Each row is where one point has got to under a steady rotation. How many ticks took it there?
The counts run from 0 to 349.
[ 4.66 -1.50 -0.06 -1.02  1.50 -1.01 -2.66  0.27 -1.54 -3.28 -1.65 -0.99
  0.62 -1.12 -0.39 -0.41  1.73 -2.70  3.68 -0.02  0.12  0.46 -0.06 -3.76
  2.08 -2.38 -0.91 -0.73 -0.75  2.37 -3.66 -0.11 -0.98 -0.40  4.44  4.00
 -1.01 -1.08 -1.74  0.49  2.92  0.42  1.88 -4.80  1.89  1.48  3.55  0.80
  0.73  0.78 -2.25 -1.84  0.43 -4.64] | 244
[ 3.54  1.20  2.14 -3.44  2.85 -0.39 -3.41  0.66  0.24 -2.22 -2.11 -3.66
 -1.89 -1.85  0.34  1.11  1.78  1.20  0.01 -1.78  0.77  1.92 -1.05 -0.95
  2.74 -0.55  2.00 -0.97 -1.99  1.67 -1.58  1.52 -2.21 -1.33  5.16  4.90
 -0.47 -0.65 -3.95  0.92  1.28 -2.01 -0.87 -1.59  1.33  0.24  4.37 -2.78
  0.71 -0.12 -2.65  0.57  2.24 -2.07] | 252
[-1.97  3.08 -0.56  1.16  2.30 -0.69 -0.29  2.45 -0.30  0.62 -0.04 -2.83
 -5.80 -1.90  1.62  4.74 -2.45  1.32 -1.17 -1.07 -1.56  0.43 -0.83 -1.17
  3.16  0.63 -0.16  2.21 -1.33  2.78 -4.84  1.10 -1.10 -1.95  4.23 -0.39
  0.69 -0.95 -1.98  1.13 -2.42  4.08 -0.67  0.85  0.53  1.40  3.79  0.35
 -1.44  0.74  0.93 -2.32  0.98 -1.70] | 85
[-2.25  1.67  0.91  0.66  0.50 -1.18  0.01  2.52 -0.15 -1.15  0.08 -0.01
 -1.46 -0.37  0.63 -0.36 -0.96 -3.53 -3.82 -0.84  1.36 -1.87  1.14  0.08
  5.21 -2.48  2.29  0.65  2.91  2.52 -4.61 -1.02  0.76  0.09  2.38  2.67
 -0.81 -0.52 -0.62 -2.02 -0.03  5.27  0.84 -0.06 -1.03  0.83  1.83  3.53
 -0.96  3.21  0.01 -1.15  1.92 -5.81] | 154
[-0.37  1.23  4.12 -1.80 -0.37 -1.05 -2.98  3.11 -0.04 -1.93 -1.10 -1.54
 -1.83  1.54 -0.69 -0.84  0.31 -2.71 -3.77 -0.24 -0.90 -3.71  0.38  2.22
  2.91 -1.67  1.36 -1.00  1.77  3.67 -0.31 -0.82  0.68 -0.44  2.91  4.14
 -0.51 -1.68 -2.82 -0.75  1.71  2.52  0.94 -0.26 -0.45  0.51  2.73  2.64
  1.12  1.58 -1.16  2.27 -0.26 -6.14] | 215
[ 3.74 -0.16 -0.82 -2.75  0.96  1.85 -2.95  0.22  0.35 -1.08 -4.28 -2.05
 -0.70 -2.07  1.75 -0.38  2.56 -1.08  0.28 -1.06  3.67  0.78  0.39 -1.37
  2.78 -2.38  2.57 -0.02  1.58  1.86 -1.58  1.58 -1.26 -0.38  3.66  3.12
 -1.42  1.24 -3.45  0.96  3.48 -0.86 -0.44 -2.51  0.71 -2.16  4.70 -1.15
  1.15 -0.55 -2.94 -0.16 -0.16 -4.32] | 258
[ 1.67  1.90  2.33 -1.46 -0.27 -0.19 -3.08  0.74 -1.65 -1.01  0.76 -0.59
 -1.16 -2.42 -0.74 -1.82  0.97 -1.36 -1.43 -1.13  0.77 -0.77  1.77 -1.02
  3.27 -2.99  0.07 -0.71  0.80  4.70 -3.93 -2.55 -2.75 -1.14  3.51  5.53
  0.47  0.24 -1.80 -1.43  3.10  1.57  0.09 -1.96  0.44  1.68  3.31  1.30
 -0.49  1.79 -2.17  1.96  1.27 -4.36] | 196
[ 2.15  2.34 -1.23 -0.33  4.05 -0.61  2.07  0.32  0.60  0.81 -1.83 -2.27
 -2.38 -4.61  1.91  4.99 -0.79  0.21  1.26 -1.52 -0.16  2.46 -1.87 -5.40
  3.26  0.12 -0.68  1.69 -1.55  3.27 -4.84  1.21 -1.32 -1.86  3.36 -0.23
 -1.36  1.07 -2.00 -0.15 -1.51  1.96 -0.27 -1.52  0.48  1.00  3.21 -2.45
 -1.34 -0.09 -1.19 -2.46  1.64 -1.98] | 83
[ 0.17  2.26  1.38  1.42  1.58 -2.43  0.01  3.91  1.61  1.89 -1.34 -5.31
 -3.83 -0.13  0.13  2.92 -1.40  1.54 -1.65 -2.55 -3.46 -3.32 -1.61 -0.82
  0.50  1.22 -1.68  1.54 -1.23  4.90 -2.96  2.62  2.28 -0.38  3.58 -0.60
 -1.52 -1.41 -1.93  0.21 -1.15  2.70  2.41 -1.11 -1.89  0.30  0.45  0.36
 -2.07 -0.99 -2.24 -2.63 -0.09 -2.40] | 71
[-0.04  0.47 -1.57 -0.65  0.57  0.59 -4.86 -0.82  3.17 -2.09 -1.96 -0.99
 -2.67 -1.75  1.46  1.72  1.47 -2.43  3.74  0.99  1.39  2.53 -2.32 -2.24
  3.29 -0.79  0.54  2.81 -0.63  3.13 -1.14  0.53 -3.08 -1.07  3.30  0.96
 -0.18  0.26 -2.90  0.52  0.34  2.16  1.29  0.22 -0.20 -2.53  6.08  0.06
  1.43  0.35 -1.46  0.24 -1.22 -5.11] | 311
[ 1.57  1.85  1.24 -3.66 -0.58  0.53 -4.18  0.62  1.62 -2.57 -4.43 -0.59
 -2.07 -1.24  0.81  1.91  0.32 -1.42  1.53  0.88 -0.70  0.58 -2.25 -0.72
  1.69 -1.40  1.76  0.72 -0.09  3.77  0.70  0.07 -2.59 -0.59  2.31  1.57
 -2.06  0.74 -3.94  1.39  1.17  1.65 -0.31  0.51 -1.42 -0.80  5.38 -0.56
  1.16 -0.50 -2.12  2.14 -2.25 -6.29] | 0
[-1.17  1.71 -2.02  2.74  0.07 -0.28 -1.90 -0.33  0.77  0.53  0.78 -1.28
 -2.72 -2.03  0.66  2.81 -0.55 -1.94  2.88  1.17  0.08  0.92 -2.12 -3.75
  3.05  0.35 -3.78  3.25  0.56  4.82 -3.88 -0.29 -0.95 -0.91  3.35 -0.03
  0.15 -1.72 -0.02 -0.81 -1.38  4.69  2.15  0.78  0.06  0.56  4.51  2.69
  0.75  1.00  0.17 -0.92  0.18 -4.19] | 80
[ 3.15 -1.05 -1.47 -2.02 -0.43  1.60 -3.25  0.64  1.32 -0.28 -4.75 -1.33
 -0.23 -0.56  1.58  1.82  1.36 -3.78 -0.19  1.46  0.65 -0.50 -0.09 -1.00
  1.55 -2.32  0.74  1.56  1.65  3.50 -0.53  1.64  0.42  1.22  2.49  1.48
 -3.78  0.47 -2.44  2.40  2.05  1.65  2.32 -2.47 -1.40 -1.68  3.90  1.31
  1.04 -2.00 -3.34 -0.12 -3.18 -6.14] | 7
[ 1.62  0.75  0.39 -1.85 -0.66  0.76 -2.89  0.09 -0.60 -1.85 -2.94  0.23
 -0.34 -1.24  0.11 -2.62  0.20 -3.01  1.50 -0.35  3.76  0.42 -1.35 -2.57
  4.41 -4.60  0.63 -0.83  1.94  2.97 -2.22 -1.12 -2.70  0.63  2.17  4.67
 -1.40 -0.46 -1.46 -0.49  1.84  0.12  0.65 -0.13 -0.38  1.41  5.60  0.02
  1.65  2.28 -1.44  0.78  2.83 -4.52] | 203
[-1.98  2.20  1.12 -0.87 -1.95 -1.09 -3.61  3.09  3.14 -0.42 -1.89 -3.18
 -3.52  0.22 -0.70  0.89 -0.85 -1.73 -0.09 -0.14 -1.17 -3.28 -2.49  1.60
  0.80 -1.38  1.24  1.57  0.09  4.32 -1.18  0.17  0.73  0.68  2.82 -0.84
 -0.47 -1.19 -3.04  1.60 -0.17  3.13  1.71  0.96 -3.22 -2.26  2.81  2.59
 -0.45  0.27 -0.75 -2.07 -2.42 -6.52] | 323
[ 1.81  0.42  2.54 -1.78  2.66 -2.44 -1.98  3.33 -1.79 -4.22 -1.30 -4.39
 -2.98  0.90 -0.13  0.35 -0.47  1.50  1.56 -1.01 -0.57 -1.09 -0.90 -0.64
  3.24  0.11 -0.84 -0.93 -1.97  0.87 -1.53  0.83 -0.20 -2.29  6.47  2.30
  0.46 -4.22 -2.30  1.61 -0.35 -0.08 -0.72 -1.66  2.61  1.77  4.83  1.36
  0.20  1.43  0.24 -2.67  1.75 -1.36] | 247
[ 1.91  1.66 -0.66 -1.84 -0.67 -1.75 -1.47 -0.21  5.36 -0.41 -3.60 -2.69
 -2.05 -3.71  0.18  0.76  0.19  0.55  2.53 -1.21  0.36 -0.02 -2.93 -3.51
  1.10 -0.99  0.61  1.25 -0.60  5.65 -0.97 -0.45 -1.11 -0.21  1.52 -1.54
 -2.63  2.43 -3.81  0.35 -0.28  0.57  0.82 -0.26 -2.34 -2.31  3.44 -0.56
 -1.02 -0.14 -3.60 -0.10 -0.18 -5.12] | 55
[-0.58  4.29  1.70 -0.26  1.68 -1.23  1.25  3.11  0.49  0.63 -0.69 -2.17
 -3.21 -1.79  1.11  1.69 -2.47  1.41 -1.45 -2.61  2.02  0.67 -3.29 -1.53
  5.17 -1.32  0.91 -0.56 -0.42  2.66 -4.16  1.75 -1.89  0.08  2.53  2.56
 -0.44 -1.32 -1.77 -0.98 -2.27  1.36 -2.14  1.54 -1.22  3.20  2.97 -1.71
 -0.82  1.93 -1.06 -0.31  6.17 -1.35] | 145
[ 0.71  1.23  0.72 -1.41  3.04 -0.01  2.15  2.60  0.23  1.88 -2.24 -1.62
 -1.56 -1.47  2.30  1.68  0.00 -1.64 -3.46 -3.08  3.18  0.61 -0.65 -1.90
  5.83 -2.57  2.95  0.86  1.79  0.23 -3.89  2.02  0.99  0.74  2.14  2.76
 -2.49  0.17 -1.56 -0.75 -0.59  0.66 -0.30 -0.83 -1.89  0.70  1.30 -1.87
 -0.51  2.56 -2.59 -1.81  4.97 -2.33] | 151
[ 0.29  1.22 -0.21 -0.60  1.01 -3.21 -1.07  2.83  4.57 -0.02 -3.35 -4.92
 -2.64  2.29  1.28  0.85 -1.14  0.00  1.29 -2.17 -0.35 -1.86 -4.23 -0.83
  2.32  1.56 -0.60  0.90 -0.45  2.72 -0.63  3.03  2.69  0.49  2.70 -1.91
 -3.10 -3.26 -2.74  1.47 -2.25  2.12  2.35  1.23 -1.82 -0.97  2.91  1.59
  0.00  0.22 -2.21 -3.53  0.47 -3.01] | 328
[ 4.53  0.16  0.25 -0.80  2.48 -0.97  0.89  1.38  0.80 -1.27 -4.25 -6.55
 -2.35  0.50  1.79  1.00 -0.59  0.75 -1.58 -2.17 -0.73 -2.98  1.24 -1.21
  2.22  0.92  0.32 -0.16  0.53  3.50 -0.33  2.78  1.76 -2.35  4.82 -0.87
 -3.02 -1.12 -2.44  2.54 -0.08  1.07  0.37 -3.07  2.29 -1.80  4.50  0.23
  0.08 -1.18 -3.08 -2.30 -1.35 -2.03] | 280
[ 1.44  0.35  0.41  0.52  0.44 -0.77 -2.85  3.06 -2.30 -1.21 -1.54 -4.37
 -1.97  3.35  1.10 -2.28 -0.05 -1.24  0.55 -0.20  0.70 -3.58  0.69 -0.40
  2.05 -1.81 -1.98  0.22  1.19  2.20 -2.83  2.52  1.78  0.28  5.17  2.68
 -0.26 -3.91 -0.48  1.85  1.20  1.45  1.59 -2.12  0.90  1.57  4.28  3.32
  1.16  0.62 -0.35 -4.14  1.07 -2.42] | 241
[ 2.60  0.61 -0.22 -0.74 -0.42  0.38 -5.27 -0.19  1.36  0.06 -0.73 -1.66
 -1.63 -1.06  0.01  3.03  1.29 -1.86  3.20  1.45 -2.11  0.59 -1.99 -2.35
  1.17  0.38 -3.14  1.41 -1.55  5.98 -0.81  0.53 -2.13 -0.59  3.66  2.29
 -1.07 -2.02 -2.22  0.78  0.25  1.85  2.84 -0.26 -0.71  0.24  4.59  0.33
  1.68 -2.19 -2.72  2.00 -2.46 -5.29] | 20
[ 1.00  0.15  1.32 -0.71  3.41 -2.81 -2.42  3.79  0.05 -1.01 -1.63 -6.69
 -3.65 -0.52 -0.27  1.63  0.33  1.06  0.08 -1.08 -1.89 -1.69 -0.37 -0.50
  1.32  0.19  0.54  1.75 -1.57  1.86 -3.36  1.65  1.49 -1.28  6.94  0.72
  0.18 -1.89 -2.84  1.97  0.69  1.11  1.74 -2.79  1.10 -1.37  2.02  0.77
 -0.59  0.99 -0.07 -5.97 -0.06 -2.44] | 301
[ 1.62  3.09  0.18 -0.86 -0.52 -0.78 -2.42  2.90  0.23 -1.43 -2.26 -5.13
 -4.12  1.68  0.61  1.01 -2.97  1.74  1.73  0.61 -1.61 -2.13 -2.50 -0.50
  0.11 -0.84 -2.76  0.29 -1.72  4.47 -0.32  2.53 -0.89 -0.04  4.73  0.12
 -0.50 -3.58 -2.36  3.15 -1.14  1.25 -0.03  0.52  0.02  1.44  6.17  1.07
  1.11 -0.75 -1.38 -1.57 -0.47 -1.29] | 288
[-1.81  1.77 -1.62  0.75 -1.14 -0.24 -1.82  0.87  3.24 -0.68 -2.54 -1.74
 -3.55  1.05  1.44  1.53 -1.85 -1.21  1.28  0.84  0.43 -1.23 -3.65 -0.53
  2.53  0.05 -1.13  2.44  0.84  4.51 -0.10  1.63 -0.22  0.68  1.73 -2.54
 -2.06 -1.64 -1.36  1.31 -2.38  4.28  0.55  2.62 -2.31 -0.91  5.38  3.20
  0.20  0.54  0.05 -0.82 -0.89 -4.25] | 59
[-0.90  2.03 -0.49  2.02 -1.93 -1.13 -3.41  1.73  1.89  3.17  1.26 -3.46
 -2.74 -1.31 -1.35  1.50  0.22 -1.68  0.77 -0.05 -2.51 -2.69 -1.63 -1.41
 -0.05 -0.15 -3.23  2.69 -0.81  7.10 -2.82  0.08  1.18  0.58  3.03  0.33
 -0.88 -1.73 -0.70 -0.32  0.28  4.05  4.12  0.23 -1.96 -0.29  1.92  2.76
 -0.79  0.23 -1.24 -1.09 -2.01 -4.93] | 73
[ 1.53  1.75  2.74  0.35  2.60 -0.96  0.09  3.53 -2.82 -1.12  0.40 -3.19
 -3.15 -0.17  0.16  0.49 -0.93  0.49 -3.58 -2.43  0.01 -2.16  2.41  0.58
  4.20 -0.24  0.31 -1.14 -0.04  2.48 -3.80  0.67 -0.38 -2.85  5.36  3.58
  0.90 -2.84 -1.87  0.16 -0.30  2.06 -0.94 -1.36  2.17  2.76  3.54  1.02
 -0.58  1.38 -0.48 -0.03  2.81 -1.13] | 193
[ 2.48  0.36  2.05 -3.77  2.05 -2.70  0.06  2.99  1.32 -4.47 -5.39 -3.62
 -1.58  0.56  0.14  0.27 -1.22  0.99  1.39 -1.51 -0.28 -1.32 -2.99 -2.49
  2.35 -1.82  2.70 -1.92 -1.63  1.35 -0.32  1.89  0.72 -1.05  3.31  0.94
 -3.14  0.00 -4.74  2.45 -0.21 -1.36 -1.47 -1.94  0.52 -0.48  3.71  0.07
  0.55  0.48 -1.72 -2.72  0.63 -3.55] | 266
